In the rows, zero is written as 128.
Turns, then the turns between two rows, first turn first; the first pair answered
k123:
[197 103  61 172 118 132  95 170  79  94 190 134 201  91] => [217  96  97 201 128 204 138 138 149 125  62  96 147 176]
[ 81 114  87 132 106 119 125 120 100 125 122 119 129 123] => [ 83 106  87 141 113 133 126 117 108 127 107 111 126 133]
[123 120 123 145 111 118 113 167 141 104 136 144 137 115] => [125 112 127 153 112 135 111 157 153 110 119 136 134 132]
k538:
[128 140 151 119 104 103 141 139 143  95 132 134 101 106] => [131 140 160 121 103 112 145 137 153  95 114 130  98 113]
[192  76 128 156 154 144  89 130 120 128 217 113 221 101] => [217  68 154 170 162 184 115 122 156 139 152  89 211 133]
[ 92 159 126 110 131 111 130 121 130 141 122 134  85 146] => [100 158 134  97 129  96 127 132 117 131 151 140 100 117]
[122 139 132 119 113 125 120 120 124 129 130 116 119 135] => [124 139 133 113 116 122 120 127 123 123 134 117 123 125]
k335:
[144 144 160 142 129  97 123  85 123 144 116 131  87 138] => [147 150 165 128 123  89 123  95 121 140 127 137  93 128]
[ 80 143  68 166 130 118  99 102 110 146 130 144 129 176] => [125 164 117 107 116  84 117 157  93 107 186 150 157 101]
[113 165 126 100 121  81 129 133 113 117 149 153 103 125] => [170 154 161 104 127 122 159 153 142 110 114 128 123 115]
[118 148 147 103 112 106 148 140 118 139 134 133 105 121] => [143 138 156 115 119 133 162 145 135 139 110 123 110 127]

Between the rows of a pair lie 2 to 3 turns.
[138 143 230  82  86 108 157 141 125 127 146  97 112 114] => [178  77 175 170 123 193 134 137 150 139 129  81 172 126]	k123 then k335
[ 72 150 111 123 125 100 134 131 126 116 155 168 125 134] => [137 142 168 118 132 148 172 153 166 107 104 141 137 130]	k335 then k538
[131 112 116 133 134 118 122 152 108 112 169 137 160  88] => [143 100 113 169 145 167 133 133 145 129 104 118 146 135]	k335 then k538
[165 135 157 114 142 129 127 161 128 100 176 128 160  63] => [100 119 105 177 151 168 114  90 158 151  96 123 102 167]	k538 then k335
[129 129 169  99 133 118 152 121 144 124  61 112 108 140] => [ 98 108 120 140 143 130 124  98 141 141  63 118 110 163]	k123 then k335 then k335
[131 146 151 104 122 123 145 137 130 111 145 116 124 110] => [ 97 136 118 135 125 132 130 104 134 132 123 118 108 154]	k335 then k335
[156  84  81 170 118 186 111 165 124 123 130 102 173  99] => [131 109  86 135 102 128  99 174  89 110 184 121 166  69]	k538 then k335 then k335
[127 174 102  91 107  68 153 137  93 153 136 112 162 114] => [134 148  87 140 124 129 157 114 134 175  71  95 154 166]	k335 then k335
[142 128 124 154 136 125 134 170 161 105  98 103 140 150] => [ 99 144 108 150 128  95 117 151 143 118 105 121 115 170]	k335 then k123
[120 152 114 152 148 148 141 100 158 150  73 128  97 186] => [177 173 172  87 136 115 161 158 138 110 130 126 136 105]	k538 then k335 then k538
[147 145 184  95 118 157 149 133 148 143  88 130 139 137] => [147 148 189  86 115 146 149 141 144 139  96 134 139 126]	k123 then k538
[160 154 134 157 139 144 116 109 146 126  82  92 134 121] => [108 171 110 147 129 102  94  88 120 136 110 113 108 131]	k335 then k123
[118 129 110 120 115 111 104 138 123 127 161 156 163 102] => [151 116 135 142 125 163 127 136 161 138  99 128 155 131]	k335 then k538
[130 143 209 130 122  76 136 120 154 111 149 100 122 125] => [110 136 195 155 128  88 133 100 167 126 120  99 103 163]	k538 then k335
[ 87 141  91 152 102 118  88 113 101 145 132 147 129 124] => [172 130 140 144 112 159 116 155 123 121 119 122 169  84]	k538 then k335
[146  96 115 144 123 150  93 131  96 125 166 141 177 120] => [137  99 107 151 124 152  88 128  92 124 163 145 172 126]	k335 then k335 then k335
[ 81 134 111 148 124 125 118  93 126 154  96 138  88 177] => [189 114 161 134 134 164 146 153 143 118 112 115 158 106]	k538 then k538 then k335
[ 18 177 102 134  86  88 109  81 136 145 141 142 109 158] => [148 161 164 102  89 116 145 166 144  93 183 118 202  54]	k335 then k538 then k123
[ 70 108  93 175 144 119  55  89 117 133 164 136 147 130] => [129  85 113 196 161 172  75 108 155 127 130 110 177 126]	k538 then k335 then k335
[114 154 154  63  95  77 119 149 101 118 118 144 124 131] => [112 130 133 115 114 139 118 121 137 140  50 125 112 188]	k335 then k335
[ 79 156 125 108 118 101 131 119 101 131 130 139  99 139] => [160 138 165 110 130 148 164 153 129 114 105 111 135 113]	k538 then k335
